In the rows, 128 means zero.
A single turn carries every row of the set below to another of its rows. Some are shown first; where does it send the rows asked next?
lebe: [110 129 110 180 135 144 127 140 144  92 141 108  90 138 161 115 166 113
 144 127  97 114 134 106 131 165 105]
boko: [ 82 142  85 164 108 156 131 132 145  68 133 121 121 117 146 122 136  92
 153 122 142 105 106 119 137 145 113]
Vok: [135 130 106 155 110 124 142 142 126 110 156 110 113 158 126 143 135 112
 121 128 148 137 105  94 146 150 140]
kun: [112 114 119 150 116 139 136 144 128  85 149 113 113 140 131  89 140 141
 169 131 124 119 123 107 131 211 120]
Lun: [137 119 122 123  98 162 129 120 140  89 145 127 125 157 125 123 141  98
 117 134 119 137 129 110 169 151 149]
Dal: [119 112 112 133 143 186 142 131 131  79 144 104 108 142 141  99 143 117
 166 152  76 119 116 106 132 144 125]
Bod: [ 92 120 112 144 121 141 128 133 142  65 150 152 119 125 130  96 155 143
 179 135 118 127  92  90 137 157 120]
zeze: [131 110  63 139 129 175 114 140 139  81 127 105 107 138 141  94 143 127
 144 131 140 123 129 107 127 129 126]
pivu: [100  97 132 136 116 114 113 125 139  94 154 145 126 114 131 107 132 127
 153 147 126 123  98 100 138 166 112]
sireg: [113 103 108 135  84 162 110 112 128  91 162 105 112 119 149  99 156 122
 150 118 127 120  79  93 121 146 150]
zepe: [124 127 123 146  97 151 138 141 125  74 124 113  79 158 155 135 170 121
 127 131 130 113 134  92 135 141 134]
Rege: [124 111 125 142 116  99 129 134 145  86 154 147 112 139 134 122 144 123
 139 141 142 121  84 107 134 130 124]
piruv: [121 114 112 154 149 125 126 138 123  84 153 127 121 148 121 108 122 116
 133 135 100 129 134 129 127 177 118]
sipop: [115 111  71 144  93 135 117 139 135  82 144 117 108 139 142 105 142 108
 145 149 169 117 133 103 130 131 128]
babib: [124 117  93 136 112 161 125 119 112  73 135 113 129 111 148 154 119 129
 139 121 145 110 122 114  99 155 128]
pedi: [138  98  90 139 128 161 137 135 136  67 106 108 112 133 163 138 126 119
 144 150 137 103 115 129 137 143 118]
Rese: [123 133  84 157  89 157 126 125 152  95 154 125 122 117 161 131 126 104
 173 145 143 128 120 102 149 141 141]
tige: [117 110 105 147  94 162 127 134 125  79 124 136 108 139 146 105 145 116
 148 111  87 119  98 105 139 199 129]
Bulo: [132 150 117 165 110 159 153 151 109  90 141 105 112 137 119 122 155 107
 154 134 106 126 108 102 148 147 117]
lupim: [145 115 105 129 100 180 133 133 121  69 142 110 114 142 144 126 159 126
 122 149  93 132  93 110 118 137 139]
gile: [117 120 110 156 118 170 111 144 129  91 130 114  97 136 156 132 145 115
 140 137  93 144 146  85 150 161 140]
gove: [112 121 109 153 109 145 130 139 148  65 145 135 128 120 126 121 172 118
 162 167 109 133  87 106 158 140 124]
Vepu: [120 101 121 142 109 111 128 119 138 106 148 120 106 157 129 108 122 121
 129 132 140 110 126 117 150 182 143]
zun: [122 114 126 144 143 150 135 139 140  88 159  85 106 135 142  87 145 113
 163 149 136 120  96 112 138 117 121]
nupu: [148 101 113 132 105 129 156 136 129 100 162 120 110 166 146 113 158 119
 138 126 140 112 114 100 130 174 105]
mer: [123 121 153 142 124 141 135 131 138  86 149 109 111 138 154 148 147 108
 126 144 132 122 159 117 128 161 124]
Nupen: [127 106 129 123 122 151 150 137 123  94 147  96 112 145 142 138 139  94
 115 130 117 111  92 108 113 125 117]
kol: [102 101 102 141 129 146 140 127 112  60 147  99 112 143 155 118 153 133
 140 131 137 108  68 100 111 148 112]
Kebo: [130 127 102 157  95 169 147 148 147  87 134 112 122 144 142 143 157 108
 130 133 122 142  88 106 162 175 136]
ridev: [136 111 138 131 121 146 128 101 133 108 166 123 107 135 152 111 114 126
 129 122 103 116 112 112 112 147 130]
muz: [107 128  97 150 115 153 130 104 144  85 137 110 113 118 138 118 137 101
 151  98 136  80 120 129 119 142 126]
Fovit: [135 113  90 148 113 174 120 121 155 109 152 100 122 103 156 106 135 113
 176 130 128 114 136 117 133 152 125]
deleg: [109 104 111 140 118 162 125 107 121 102 159 107 104 134 137  78 154 130
 140 132  97 100 111  99 117 159 104]
Lir: [120 103 108 127 103 137 130 149 146  81 150 138 130 134 129 141 156 107
 145 145 134 150  86  85 140 135 138]
Kes: [116 102 100 137 122 134 131 150 152  64 130 124 114 135 164 112 113 105
 164 153 156 110 129 129 130 156 120]
Laf: [127  89 112 122 124 167 107 115 142  69 151 118 124 128 163 105 122 139
 131 158 125 146  98 113 141 153 141]
geta: [105 117 126 152 141 144 123 108 130  75 158 105 128 115 146 133 117 109
 154 144 102 121  91 129 132 140 147]
pip: [111 118 119 146 116 154 122 121 149  82 158 131 100 144 161 121 158 128
 127  99 119 126 143  98 110 182 128]
lan: [113 131  90 152 100 152 116 139 130  55 139 138 125 111 161 120 123 136
 149 131 147 123 115 119 108 175 116]
dava: [106 143 107 162 127 170 133 152 143  58 136 114 120 142 118 102 155 126
 148 130 106 135 110 126 149 181 134]

sireg moves to kol
Dal moves to ridev
babib moves to zeze
Now these:
lebe moves to mer
lan moves to sipop
Vok moves to dava
tige moves to nupu
pivu moves to Lir

